128 stands for zero in the data rows.
Here is a table of points, one per row:
[125 126 130 123 138  93 145 122 137 122 150 154 122 153 157 126  91 104 105 109  93 161 172 141 151 127 117  71 109 142 164  69  70 153 167 102 115  97  85 149 130 135 120 148 134 128 101 163 164  97 166 170 147 168  90]
[119 142 146 156 180 140 143 108 128 133 110 148  94 155 180 164 130 139  82 127 111 179 151 126  78 108 157 109 120 134  85 184 101 106  53 144 101 159 136 159  43 106  96 149 122 141 123 198 148  94  84 142 138 115 132]
[148 145 189  74 112 127 126 109 178 137 116 124 107  88 119  87 195 105 102 201 119  79 120  72 141  95  93 170 129 127 118 129 155  63  65 118 106 123 160 154  88 139 128 116 146 112 135  68  72 142 191 108 112 111 133]
[117  88  77 185 170  99 115 115 106 147 131 188 103 129 138 119  74 106 132 163 162 150 134  81  66 141 136 101 111 130  96 177 181 134  69 109 193 126 140 128  94 110  71 166 205 140  83 134 131 168 132 127 131  82 161]
[108  99 124 196 142 124 141 145 171 181 128 158 143 150 105 144 142 128 115 125 145 124 133 119 115 107 159 124  96 184  83 132 111 105 119 162 130  92 116  95  91 116 120 132 107 122 132 131 183  95 147  98 124 117 106]
[ 96 116 156 144 184 128 126 113 110 140 106 147 124 132 149  66 143 154  93 125 185 160 196 151 167 141 175 129 116 174 126 162  63 115 102 126 126 135  90 111 103  91  90 127 120 139 120 178 163 104 118 166  79 138 110]
[149 172 135 150 158  68  94 123 148 158 135 129 147 218  72 131 100  85 158 100  82 122 115 132 115 150 153 149 137 157 117 112 120 113 141 133 122 137  88 146 112 145 107 108  98 163 127 130 209 101  91  86  91 117 147]
[ 90  97  98  87 143 121 130 163 104 132  98 127 128 129 104 101 145 108 104 186 147  74 128  76 117 150  86 112 151  76 165 186 136 142  46 202  79 138 134 120 156  75 123 112 199 109 112  64 106 107 132 127 121 139 126]
[152 148 133 117 160 108 112 159 145  82 180 165  96 154 111 134 141 106 121  88  95 118 122 117 157 168 111 171  91 147  57  36  81 125 158 162 158 138 102 129 143 150 128 109  97 134  99 167 144 119 186  77 143 110  98]
[116 127 124 161 167 118 114 122 132  98 116 101 108  84 131 161 150 177 125 134 147 154 131 157 135 156 159  88 145 124 133 141 134 137  77 141 111 138 170  99 177 100  93 114 171 113 120  96  91 105 101 151 116 147 155]
[ 95 110  61 144 117 138  87 102 149 137 128 101 152 122 128 130  73 138 153 133 182 140 201 138 144 136  89 121  85 117 102 193  67 125 142 103 138 126 102 147 125 153 136 138 137 127  98 128 120 102 159 135 124 116  69]
[153 113 128 151 143  93 152 110 177 147  91 138 110 131  57 142 140 119 126 127 135 120  93 126  94  95 122 157 145 160 122 169 150 109 148 118 108 124 102 155 101  96  79 106 100 134 146 104  94 144 157  91 174 213 117]
[159 134 131 106 131 177 143  53  87 104 106  94 144 117 182 154 194 149 106 140 114  80 146 170 104 160 111 101 185 153 161 104 109  86  98  46 102 129 196 115  81  49 110 136 133  92 106 111 123 106  70 103 146  76 155]
[185 114 160 140 155 134 158 147  76 136 171 151 153 118 103 111 132  54 127  93 174 117 112  78  87 139 187 177 146  60  74  96 219 177  86  98  88 110 146 125 126 124 106  98  74 168 184 105 132 155 163 138 145  69 169]
[ 57 131 108  96  58 178 215 100 192  79 165  89 109  94 160 120 118 140 103 136  76  73 183 119 134 182  95 159 148 110 116 115 153 139 154  77  56 138 174 144 179 120 177 199 122 100 111 102 140 123 145 124 196 163 121]
[119 140 165 166 151 137 163  96 101 128  78  95 145 199 135 155 132 130 136 137  94 128 143 181 138 122 141 130 105 141 120 197  81 180 129 105 171 151  90 152 157 164 148 168  90 145 124 116 134 129 105  98 118 129 110]
[121  96 166 161 144 138 107 144 160 146 121 117  81 108 157  94 102 143 154 117 159 196 172 140 131 115 209 156  98 140 125  91  92  49 169 123 133 140  99 104  97  94 111 118 134 151  80 136 157  71 107 130 115 104 113]
[144 169 164 142 172 141  66 133 112 132 110 137  83 184  97 167 121 131 113 165 116 138 133  95  73 151 145 140 157  80 157 128 200 155  64 159 135 133 181  84  88 137  93 128 152 126 116 106 110 126 118 127 120 131 136]
[144  96 148 152  94 109 125 137  91 144 121 107 178 124 135 140 140 149 141  80 136 134 104 122 135 167 158 185 142  78 140 104 153 126 168 160  67 135 160 118 136 132 180 101  95 155 125 119 155 168 136 127 130  52 181]
[138 120 125  99 168 166 149 180 117 148 152 140  95 157 134 135 151 138  92 133 172 175 102 150 172 112 142  90 121 129 143 131 190 130 127 155 173 126 151 128  89 159 140 134 157 107 168 103  56 127  73 177 117 122 146]
[114 105 107 127  59 129 142 132  69 103 139  82 163 148  58 138  94 100 174 123 105 125  71  75  93 213 130 160 153 113 127  64 167 157 217 153 117 116 112 134 175 142 203  47  90 157  93 142  77 166 113 205 132 147  85]
[169 120 136  38 111 143 144 167 144 131 151 137 152 125 111 118 166  96 136 176 110   2 163 120 135  89  85 139 149 113  66 106 155 147 110 163  70 127 128 158 127 107 112  87  96 139 148  32 131 180 183  55 126 156  71]
[160  80  95 127 139  97 129 115 130 156  96 181 111 177 163 119 111 115 123 167 160 163  93 107 117  98 141  75 134  63 127 244 164 145  72 140 166 166 105 122  78 126 151 160 109  78 104 126 157 148  70 184 134 126 208]
[157 138 150 139 106 101 118 135 150  93 139 157 106 130 175 132  95 132 120 125  77 146 147 148 116  95 159 152 102 163 147 134  79  75 160 160 123 128 109  74  87 107 143 122 141 129 145 194 113  89 111 133 111 162  99]
[130 177 120 100  39 202 114 140 113  43 149  58 192  81 183 158 128 112 138  58 101  86 153 139 112 203 113 137 161 122 167  50 156 173 143  98 117 154 125 163 158 152 180 114 136 124 182  51 173 108 139 118 139 138 107]
[150 104 120 146 116  97 154  99  74 119 151 148 147 118 133  88  84 187  97  93  99 129  99 176 150  77 109 142 165 127 173  99 152 139 145 105 152 109 186 137 160 139 180 128 128 141 170 118 119 125 135 135 138 115 132]
[164 130 122 118 153 106  86 114 140 108 151 137 151 146 182 161 164 160 107 102 106 185 137 127 137 125 189 162  75 128  89  87 119 122 170 137 130  93 126 116 118 102  92  82  97 169 135 169 151  57 123 106 138  94 113]
[137 114 180 150 169 169  90 125  73 146  97  73 131  94 102 136 136 194 104 152 173 161 205 163 129 140 124  82 132 135 220 150 100 154  96 161 161 117 152 111 142 126 157 130 163 107  68 122  78 104  54 174 109  98 155]
Along one direction, these points spread out more than along any other. Take the direction at right angles to it along which they spread out most. Go by this last direction. Where along it does each point below lie, from 0 to 99? 50 is the average, and the first point above lies past it. One standard deviation of the points above along it is 16.
[119 140 165 166 151 137 163  96 101 128  78  95 145 199 135 155 132 130 136 137  94 128 143 181 138 122 141 130 105 141 120 197  81 180 129 105 171 151  90 152 157 164 148 168  90 145 124 116 134 129 105  98 118 129 110] 58
[138 120 125  99 168 166 149 180 117 148 152 140  95 157 134 135 151 138  92 133 172 175 102 150 172 112 142  90 121 129 143 131 190 130 127 155 173 126 151 128  89 159 140 134 157 107 168 103  56 127  73 177 117 122 146] 36
[144 169 164 142 172 141  66 133 112 132 110 137  83 184  97 167 121 131 113 165 116 138 133  95  73 151 145 140 157  80 157 128 200 155  64 159 135 133 181  84  88 137  93 128 152 126 116 106 110 126 118 127 120 131 136] 31
[125 126 130 123 138  93 145 122 137 122 150 154 122 153 157 126  91 104 105 109  93 161 172 141 151 127 117  71 109 142 164  69  70 153 167 102 115  97  85 149 130 135 120 148 134 128 101 163 164  97 166 170 147 168  90] 72
[157 138 150 139 106 101 118 135 150  93 139 157 106 130 175 132  95 132 120 125  77 146 147 148 116  95 159 152 102 163 147 134  79  75 160 160 123 128 109  74  87 107 143 122 141 129 145 194 113  89 111 133 111 162  99] 70
[117  88  77 185 170  99 115 115 106 147 131 188 103 129 138 119  74 106 132 163 162 150 134  81  66 141 136 101 111 130  96 177 181 134  69 109 193 126 140 128  94 110  71 166 205 140  83 134 131 168 132 127 131  82 161] 34
[144  96 148 152  94 109 125 137  91 144 121 107 178 124 135 140 140 149 141  80 136 134 104 122 135 167 158 185 142  78 140 104 153 126 168 160  67 135 160 118 136 132 180 101  95 155 125 119 155 168 136 127 130  52 181] 52
[ 96 116 156 144 184 128 126 113 110 140 106 147 124 132 149  66 143 154  93 125 185 160 196 151 167 141 175 129 116 174 126 162  63 115 102 126 126 135  90 111 103  91  90 127 120 139 120 178 163 104 118 166  79 138 110] 62
[130 177 120 100  39 202 114 140 113  43 149  58 192  81 183 158 128 112 138  58 101  86 153 139 112 203 113 137 161 122 167  50 156 173 143  98 117 154 125 163 158 152 180 114 136 124 182  51 173 108 139 118 139 138 107] 55
